(in the rows, 128 means zero)
One turn moves each row of this set onto another row. After a few examples, where does it send each row asked below?
Nugal: [128 126  97 116 111 108 138 123 107 153 149 129 144 146 133 133 158 132
  85 138]
Tabog: [117 143 137 130 154 141 100 134 127 125 109  86 107  81 143 120  92 111
 126 127]
des: [147 147 156 130 138 143 132 131 110 117 140  99 106 152  80 122 136 135
 138 125]
pago: [ 95 137  96 108 137 145  93 127 131 150 136  91 141 135 132 112 117 110
 101 136]
Dubo: [103 129 105  98 125 163 104 131 137 139 121  95 136 134 132 138 138 105
 101 154]
Kipul: [ 96 133 138  93 124 134 138 137 119 120 117 154 110 161 145 105 156 125
 152 101]
vos: [112 154 133 143 160 123 121 123 150 117 113  96 117  80 131 111  99 109
 126  99]
pemot: [107 162 143 141 162 130 106 143 121 110 139 115 137  84 146 133  87 117
 113 121]
dutil: [128 149 137 119 124 156 132 165 134 116 120 120 103 164 132 104 147 115
 155 115]
bita: [139 131 147 137 138  89 145 120  92 125 114 138 108  73 155 134 123 138
 119 115]
Dela: [129 109 109 111 106 134 155 138 125 124 141 153 155 125 147 132 141 123
  78 131]
rera: [104 132 170  99 147 120 126 101 100 121 148 113 104 141  94 118 118 144
 136 110]
nel: [149 136 122 151 133  85 149 127  92 140 132 144 118  92 148 117 137 135
 110 105]
lom: [116 147 120 144 160 122 102 132 118 136 119 104 116  82 149  98  96 113
 126 103]
zezor: [119 127 109 108 111 104 162 108 135 134 139 130 147 140 120 144 159 133
  87 129]
pokod: [130 157 166 121 128 122 131 155 120 114 139 104  93 154 127 115 113 142
 155 125]
kulor: [106 118 135 147 165 132 120 128 127 131 114  96 118  76 147 114  87 134
 128 130]
les: [145 144 162 159 145 130 127 130 116 110 141 129 104 171 133 114 133 126
 152 119]
Suv: [115 107 112 113 102 119 136 115 122 114 152 136 131 127 120 165 157 107
  96 147]
Vavom: [120 130 142 133 136 103 152 132 104 116 150 161 124  76 160 133 123 119
  99 108]
zem: [142 129 134 127 138 160 140 131 119 115 107 133 114 145  94 102 164 116
 144 100]
gevot: [ 99 143 167  96 129 101 137 129 106 118 137 138 102 153 141 115 122 151
 153 108]
Fid: [136 131 135 152 127  92 140 117 102  98 124 153 125  86 131 160 141 122
 123 120]
popa: [ 98 114 147  97 145 137 135 100 108 119 115 149 112 134 110  97 144 126
 143  85]
ruve: [125 116 113 105 108 113 149 116 103 138 123 147 136 127 143 152 169 132
  93 140]
Geno: [118 128 168 131 137 115 128 110 109 117 163 135 101 178 137 119 131 134
 141 123]
mufil: [142 140 137 146 134  80 169 115 121 120 127 136 119  84 134 131 133 136
 112  99]
lemum: [100 110 152 113 138 136 120 107 124 119 141 144 108 178 145  98 130 119
 143 108]
Dap: [ 90 141 103 105 136 145 115 117 163 131 125  91 146 135 117 125 124 108
 104 129]
Poge: [ 93 112 108 123 144 160 117 133 143 145 140  88 131 120 129 132 125 118
 103 159]
Nevo: [101 105 111 108 117 151  99 118 149 107 128 101 133 119 122 134 103  98
 109 144]
Ropo: [124 117 131 156 152 100 155 119 100 132 113 145 131  80 151 138 136 150
 120 123]
gad: [127 125 145 144 144 153 118 124 130 111 119 138 112 170 142  92 134 115
 156 105]
magam: [121 129 131 144 144 125 102 121 128  92  99 115 129  77 133 129  89 113
 137 116]
zusag: [110 112 104 131 130 127 152 124 115 147 138 137 142 126 134 155 174 134
  97 152]
pid: [116 142 110 120 130 161 108 148 141 119 130 108 167 132 134 133 106 118
  93 145]

Vavom turns into Dela
Poge turns into kulor
Dap turns into vos
Where do these go?
gevot turns into Kipul
magam turns into Fid
lom turns into nel
des turns into rera
gad turns into les
ruve turns into Dubo

One turn moves each row of this set onto another row. After a few examples, where does it send each row asked below?
ripo: [140 151  97 120 143 146 122 100 122  98 162 187 139 146 217 166 152 100
  98 145 128 136 119 143 120 189 118 126 127  95 154 181  95  95 116 129
 135 125  89 175 148 152 131 135 127 180]
fulu: [178 148 109 118  93 144 144  84 145 166 148 201 180 137 192 128 143 108
 158 173 101 113 129 138  62 195 165 144 125  80 181 194  92 140 158 133
 124 130  95 143 124 136 154  96 151 126]
dise: [190 173 159 121  86 125 116 114 132 111  88 172 176 132 156 185 127  68
 135 117  94  92 125 145 102 164 154 140  99 100 148 165 125 110 116 118
 103 176 100 152 132 131 103 156 125 154]
gopag: [133 137 104 136 142 139 118  96 108 104 146 195 146 159 220 179 132 110
 112 145 110 110 124 144 109 179 104 118 151  97 163 173 100  93 110 123
 141 123  82 171 143 162 129 128 145 155]
gamad: [148 150 118 105 116 156 105 139 151 119 156 189 204 162 150 118 130  69
 107 124  98 102  84 160 105 179 151  92 126 115 138 145 133 122 186  96
 149 138 138 182 143 148 109 146 151 120]
deti: [187 166  83 125  83 159 125  90 142 166 154 205 151 129 163 141 138 105
 152 160  73  86  97 141  82 216 184 144 117 105 172 189 110 141 160 125
 102 156  95 156 133 120 135 108 148 136]
salo: [143 162 140  97 114 153  96 143 138 119 145 184 199 158 175 115 153  53
  98 120 111 133  86 156 107 177 175 102 114  98 146 151 144 120 193 103
 142 148 122 167 144 154 107 126 135 126]
zana: [141 130  95 135 141 138 123  88 105  99 138 176 157 153 208 179 145 112
 103 148 136 110 114 136 116 185 112 128 142  97 167 189 101 100 114 117
 131 130 100 183 147 157 131 118 137 155]
lun: [167 143 124 121  92 169 132  97 134 189 153 222 134 148 178 178 142 105
 167 148  87 116  85 142  83 191 178 140 132  82 169 197 128 152 150 101
 112 135  95 154 132 124 146 104 136 122]
voz: [159 151 130 126 102 166 133  97 142 187 161 215 134 157 175 187 140 106
 165 148  93 102  83 135  85 187 163 141 134  88 176 196 128 150 153  90
  99 135  95 147 126 126 144 101 136 131]
Nup: [146 136  94 144 140 148 120  93 116 104 148 182 151 161 221 171 149  99
 104 144 126 118 128 138 116 190 118 102 121 110 159 191  95 114 111 118
 138 133  80 185 135 166 120 139 142 166]
daru: [172 170 158 116  90 127 113 116 132  94  93 181 170 130 126 178 127  70
 129 116  94  69 122 149 115 170 164 133 120 100 151 182 119 114 117 126
 108 175 116 155 131 123 109 140 113 146]
boki: [173 174 153 118  96 121 105 122 137 120  97 163 172 143 154 170 130  68
 127 103  83  80 116 141 104 163 147 147 118 112 142 158 117 113 103 129
 108 175 108 162 135 125 100 146 123 154]
kime: [122 153 145 113  75 141 135  82 132 115 148 216 139 175 164 145 119  84
 107 126 104 154 127 162 117 168 153  92 125  71 149 194 115  95 154  92
  50 142  94 137 140 110 155 153 149 147]
bep: [108 134 147 115  76 132 136  80 137 120 158 214 146 161 179 134 131 106
 123 125 101 154 124 166 119 161 158  93 137  79 132 198 102  98 152  88
  69 137 101 124 131 128 163 141 158 131]
piv: [181 178 152 116  85 132 114 130 145 116  98 182 169 137 129 164 116  66
 131 115  89  64 128 148 108 166 151 131 121 101 143 158 118 105 112 120
 121 165 117 146 139 118 113 160 128 152]
Genit: [171 159 141 124 106 175 150 122 165 153 156 204 162 146 145 137 135  76
 185 147  96 125 100 144  75 187 171 132 135 111 176 207 102 155 150 117
 124 124  94 146 145 138 146 101 151 120]
ruz: [116 142 150 112  80 132 125  92 128 116 142 209 133 183 169 142 108  87
 112 113  89 150 118 157 116 157 137 114 137  65 145 185 101  91 144  99
  61 142  96 144 150  97 164 145 141 148]
Gup: [180 175 161 111  80 129 125 119 139 118  98 195 177 130 132 182 133  77
 152 101 100  85 126 149 127 172 176 132 104 100 136 163 130 113 109 116
 105 158 116 150 141 123 111 146 134 150]
zofal: [144 153 115 114 102 146 112 137 141 107 150 191 210 178 153 113 136  61
 104 113 107 123  84 159 111 170 162 103 129 100 132 137 121 134 195  88
 145 141 124 170 147 138 131 141 141 114]
tumid: [188 179 154 119  84 127 102 125 131 106 101 157 171 123 149 184 137  71
 115 112 110  95 127 148 113 172 172 143 122  84 145 157 109 121 119 108
 118 167 120 148 139 120 110 154 117 147]
buzu: [144 123  90 133 126 138 125  92 108 111 136 188 141 147 227 181 139 120
 119 139 117 104 114 134 125 189 128 122 122 106 155 186 117 100 112 122
 123 124  79 168 143 169 134 125 142 171]
Tigoz: [156 144 113 103 104 157 107 123 148 119 143 177 219 160 170 119 153  80
 113 122 100 107  89 158 105 187 179  94 104 117 135 151 120 120 184  90
 148 141 132 176 148 156 113 128 169 132]
mamor: [183 175  86 134  90 157 119  92 145 150 155 199 153 135 165 145 137 104
 158 162  80  77  94 135  83 218 177 147 111 109 182 181 109 145 165 118
 100 158 101 143 136 116 126 111 152 130]
lugif: [105 142 139 121  82 127 118  86 120 129 154 217 140 171 176 137 115 100
 115 126 101 143 122 163 113 163 132 100 148  67 154 187 110  80 154  86
  72 148  98 126 147 113 158 152 153 127]
sise: [147 151 117 107 116 168 113 130 147 110 152 179 197 165 151 111 153  66
  97 134 114 119  76 162 102 177 159 109 111 113 131 155 132 115 185  90
 144 149 143 171 153 155 120 132 147 116]
gitib: [180 154 129 122  99 176 153 120 157 166 155 211 163 140 148 133 138  88
 179 145 100 131 110 153  78 193 174 134 133 107 168 209 101 156 150 124
 131 131  93 155 138 146 151 105 148 123]
pab: [171 153 110 122 101 143 140  85 155 156 157 197 181 141 190 130 144  99
 160 172 104 102 130 131  67 189 148 140 121  76 184 189  87 136 168 124
 121 127  91 138 123 134 166  90 149 131]
nepa: [ 98 144 157 110  87 142 123  77 124 116 148 223 137 178 168 139 135  90
 110 128  98 141 120 173 115 161 147 103 133  67 148 199 110  85 157  93
  74 159 104 124 139 115 158 129 141 134]
Govo: [105 149 151 115  76 131 120  94 123 119 152 203 130 171 175 144 119 100
 105 123 110 149 121 170 124 174 157  97 136  71 161 213  96  96 167  95
  73 158  96 141 139 117 142 153 130 157]
Fedu: [121 137  88 137 140 130 120  97 113 107 150 189 158 176 222 159 146 110
  99 134 121 112 117 140 116 182 113 117 139 109 157 179  91 120 118 127
 146 137  83 175 136 158 121 135 136 157]
tava: [147 154 115 113 108 154 117 124 142 110 156 191 215 158 169 129 150  57
 104 130 111 131  81 159 100 170 173  86 112 104 133 148 130 129 193  78
 142 140 118 175 143 149 118 144 142 110]

deti turns into lun
Genit turns into pab
boki turns into ruz
Where do these go?
zana turns into daru
Gup turns into bep
Nup turns into dise
lugif turns into gamad
Govo turns into salo

One turn moves each row of this set onto another row. After a few examples, where does it send each row asked below?
sefaz: [131  96 140 132 121 121 153 136  79 166 159 159 104 147 167 146  99 101
 105 105 113 119 120  97 140 144 142 117 156 201 125 125  88 138 151  78
 148 153 142 129 162 164 114 177 117]
porik: [131 113 110 173 142  78 130 148  97 170 145 122 121 147 204 148  96  64
 114 100 110 134  98 140 183 142  93 128 169 150 103 138 117 119 158 143
 111 140 160 120 114 142 100 121 148]
nop: [ 65 117 135 134  72  96 132 127 129 168 145 132  93 145 163 157  77 103
 112 108 123 108 112 107 165 135 118 106 164 153 181 151 122 115 146 115
 137 165 132 103 140 124 165 135 114]
Domik: [103  97 154 139 124 114 143 129 111 109 170 157 118 140 191 134 143  87
 138 105  79 152 127 156 147 156 152 129 149 147 156 178 127 116 150 113
 134 148 161 141 109 139 117 114 121]
liden: [123  96 147 118 140 136 117 128  48 137 142 119 103 146 152 128 113  98
  85 103  92 139 108 148 166 209 123 147 162 166 146 148 142 121 131 177
 134 155 165 139 141  78 117 130  98]
dodu: [114  76 149 155 100 101 135 110  97 109 123 158  95 171 164 141  70 123
 127 121 135 139  74 134 138 160 131 159 161 195 156 119 114 130 158 107
 167 160 164 133 137 133 111 124  95]
zek: [ 93 154 127 125 108 100 142 160  99 167 171 136  92 131 158 168  72 111
  97 103 104 155 127 120 167 170 114 159 133 140 164 101 112 123 131 127
 131 131 119 118 147 145 105 124  86]
Teze: [133 111 138 142 153 116 133 130  71 165 177 154  96 145 161 152  68 100
 101  88 165 132  75 161 161 187 125 101 165 156 143 140 126 124 130 131
 136 161 123 107 138 146 183 138 120]
fetos: [ 61  75 180 153 147 102 150  87  70 148 136 146  88 143 185 125 102  84
 108 136 125 150 104 114 142 159 158 136 166 140 173 151 143 112 135 105
 166 107 151 127 127 101 109 149 133]
Fivak: [114 111 127 128 144 106 117 113  37 191 152 149  89 147 184 137 101  87
  95 103  87 151 131 111 155 166 143 130 131 119 137 177 113 105 157 126
  94 116 155  95 126 104  97 161 116]
sute: [109 133 124 155 137 100 119 193  99 116 158 142  76 117 151 148  92 128
  72 106 120 121  80 152 144 140 114 141 146 165 137 136 109 141 150 107
 138 133 163 123 148 141 128 129 102]
mugo: [ 90 108 131 158 137 106 130 126  73 148 195 157  84 144 171 151  61 100
 112 157 183 135  84 127 165 179 129 129 170 151 152 141 128 141 120 139
 131 163 145 137 126 103 174 128 118]
Bopi: [105 133 120 122 142 124  97  98  48 177 139 158  83 154 164 148  95  69
  84 110  95 133  91 110 190 154 111 104 165 136 130 174 128 114 142 122
  83 137 134  98 109 121 147 160 125]
kavus: [115  94 139 148 109 130 103 111 107 131 170 185  80 155 150 137  93  72
 110 108 104 146  96 113 197 136 104 116 148 176 157 143 157 149 145  99
 122 168 126 153 123 140 132 132 140]
Feve: [ 96 101 110 144 151 121  82 133  76 135 113 150  91 153 143 137 124  84
  90  97 115  90 103 125 146 186 116 126 182 161 157 130 106 112 156 130
 148 164 164 107 162 128  98 148 145]
sivuk: [125 131 130 153 142 114 137 125  56 138 164 146  64 182 150 130 101 140
 102 103 104 146  95 153 170 191 153 161 148 158 141 147 136 157 174 159
 132 165 170 110 112 145 139 127 102]
moza: [ 78  73 143 109 124 121 165 165  89 161 169 137  99 163 172 140  81 109
 101  87 141 111 119 130 146 175 124 128 201 149 139  95 128 100 145 141
 112 138 138  99 152 141 124 109 123]
pafi: [125 107 147 142 136 114 113 106 103 183 138 164  67 180 156 103 107 103
  74 107 130 134  84 148 168 145 169  90 165 178 127 148 125 125 174 143
 124 157 144 105 140 125  90 136 109]
Gumi: [101 117 130 135 136 135 106 119  55 144 163 168  91 128 170 183  97  91
 138 117 107 107 105 131 187 193  97 157 188 125 147 172 112 114 172 125
 122 151 157  89  97 113 134 150 128]
vomen: [117 110 123 113 137  96 107 125  86 117 136 159 109 178 168 120  78  94
  87  93 117 167 111  85 190 179 131 114 189 174 109 161 125 141 155 128
 134 141 128 147 141 151 120 152  84]
naver: [ 77 114 143 156 126 104 177 123 126 149 178 131  90 146 204 147  95 104
 135 140 121 127 100 112 182 159 124 177 131 172 138 141 103 130 166 136
 130 123 135 146 106 131 120 117 140]
saliv: [ 96 109 126 170 105  96 130 122  77 155 138 140 107 151 176 157  96  94
 119 166 111 170  71  64 160 170 128 115 165 153 146 135 126 152 166 107
 133 134 147 104 137  70 125 139 110]
Tusop: [122 121 143 153 131  60 162 109  68 176 139 155  86 156 168 119  96  84
 145  87 113 141  87 137 170 145 128 119 164 176 152 129 142  86 157 120
 110 168 122 127 160 107 128 136 100]
debe: [ 91  82 130 150 110  97 115 114  85 138 130 113 150 135 184 125  94  72
 101 119  98 152 110 128 190 154 156 137 190 160 155 143  97 163 128 142
 154 126 166 115 141 121  79 130 108]
Topo: [ 83 125 110 155 117 138 132 123  86 147 135 136 124 105 186 125 108 108
 116 116 134 142  83  95 131 158  99 137 175 169 174 111 132 136 143 150
  99 181 170 125 141 120 133 134 114]
gif: [109 109 148 153 146  82 141 154  74 178 192 155 125 145 173 187  98  66
 108 109 129 179 113 138 139 143 129 126 176 130 137 146 122 154 156 136
 152 146 147 135 104 120 163 135 118]
meru: [ 85 106 141 121 129  80 135 127  80 171 116 154  98 150 148 137 110  97
 106  99 103 129 122 193 159 157 122 128 165 152 154 135 129 132 100 141
 140 120 167 138 129  77 137 139 114]
Sude: [ 98 104 141 117 149  87 129 134  87 153 184 145  86 157 184 142  28  97
  95 100  99  87 149 145 170 152 128 162 164 160 140 140 118 120 153 121
 136 131 140 115 137 137  78 148 116]
Fudu: [129 115 151 151 135 114 105 127  88 134 148 125  96 148 231 148 127  78
  98  94 111 168 122 159 171 173  98 103 174 134 171 140 129 119 141 133
 110 130 128 117 129 121 132 137 149]
geme: [118 147 140 169 124 129 117 121  70 152 146 141  87 152 181 118  84  96
 116  84  89 139  94 110 148 185 171 136 166 154 118 120 100 129 166 118
 159 129 153  65 145 113 129 169  93]
Difed: [ 80  99 143 136  97 117 115 130  97 117 167 159 102 175 184 146 102 139
 102 104 146 119  99 139 160 171  93 124 190 175 160 148 121 160 116  78
 141 134 169 103 124 133 100 126 105]
dovos: [145 104 140 158 153 112 124 130  88 124 221 146  99 150 181 144  48  97
 103 130 153 139 115 128 165 185 120 143 171 150 137 143 117 129 110 127
 133 115 154 113 133  99  95 140 111]
feme: [ 73  81 151 156 154 107 127 145  90 179 214 156  68 146 170 121  95  94
  96 130 115 160 121  88 154 138 165 112 160 145 132 160 136 138 152 135
 137 130 173 123 135 118 142 153 100]
beb: [134 109 128 128 102 113 148 127  66 129 183 145  54 151 184 170  73 101
  66 103 104 122 105 111 159 170 122 110 146 140 133 125 137 122 151 126
  74 129 143 103 106 100 116 132 133]
Kor: [105  76 111 118 166 114 154 108  54 176 145 168 116 162 123 147  71 100
  95 110 136 114  83 109 158 118 131 117 180 132 140 127 140 122 157 127
 133 149 169 133 134 108  91 134 119]
kes: [ 74 105 149 117 118 133 126 127 104 136 121 125 100 154 167 152  85  98
  86  88  82 159 103  74 161 140 128 110 167 158 145 138 116 148 159 138
 126 125 157 110 135 138  54 140 119]
pezi: [ 60  61 130 138 133 113 128 124  77 129 159 151  91 166 130 159  91  76
 116 105 112 145  55 140 146 166 139 162 142 144 141 138 109 124 141  86
 115 128 188 127 124 121  91 149 100]
duto: [102 122 135 156 153  80 163 117  90 170 161 136  88 163 183 125  86  68
 118 142 119 140  84 115 178 122 113 153 133 152 135 149  95 115 153 116
 120 134 149 161 115 121  67 129 120]
tel: [109 105 163 116 142 117  85 158  82 134 131 137  63 130 190 125  99 111
  90 131 118 123  79 143 187 136 144 147 149 172 142 143 109 122 143 109
 187 155 122 119 120 126 127 139 112]
Buk: [ 94  81 114 121 161 106 142 127  54 149 162 126 112 146 203 147 129  94
  93 124  77 163  79 137 141 175 120 138 147 140 155 135 155  93 132 135
 149 109 142 119 117 155 136 146 129]
bib: [104 113 137 178 138 111 132 130  93 174 163 135 103 139 165 166 104 133
 105 127 112 121  70 155 149 191 147 152 186 147 127 149  80 123 151 140
 161 153 169  92  89  94 136 135 119]
gonol: [118 117 122 161 179 134 153  99  66 166 172 156  84 147 185 152  83  95
 131 117  82 133  92 122 191 156 123 168 161 193 140 130 116  83 181 120
 153 157 132 128 131 107 117 134 112]
koti: [ 72  74 114 140 124 110 102 110  80 143 154 169 122 136 143 144 131 109
  89  98 110 165 108 136 140 168 124 109 194 157 150 136 147 126 138 130
 131 170 164 102 171 119 146 174 126]
Rume: [ 80 105 162 146 148  82 133 125  97 155 169 118  69 162 200 134 119 131
  83 114  84  99  91  96 172 154 111 116 171 144 175 139 112 156 129 153
 116 137 152  92 160 113 115 136  94]
giroz: [ 98 118 163 106 111 156 153 113 106 134 125 149  74 139 167 164  97  79
  95 118 126 116  72 109 156 147 138 130 143 136 133 142 135 112 154 124
 124 124 124 112  89 104 150 120 111]
Ditid: [ 83  93 153 118 113 122 136  96  58 145 156 145 126 165 204 154 107  96
 121  73 100 141  86  96 154 156 133 124 164 189 161 129 123 143 161 121
 103 126 153 104 157 118 143  98 158]
Bov: [ 70  87 133 132 132  83 117 121  66 156 159 128  94 156 214 168 119 113
 135  87  80 133  92 114 176 146 107 161 189 151 148 123 122 151 131 131
 138 104 132 127 123 145 114 152  76]
guse: [ 81  70 117 155 118 141 160 123  66 127 146 178 100 142 146 149 113  98
 100  90 123 156 117 133 143 175 161 116 137 145 127 153  81 151 157 134
 153 154 141 120 138  83 117 116 118]

moza turns into Domik
kavus turns into saliv
Where do these go?
Fivak turns into Teze
nop turns into fetos
sute turns into Bov
kes turns into koti
debe turns into Feve
sivuk turns into zek
dovos turns into porik
sefaz turns into Ditid
Bopi turns into mugo
bib turns into Sude
pezi turns into vomen
feme turns into Tusop
beb turns into gif
Rume turns into meru

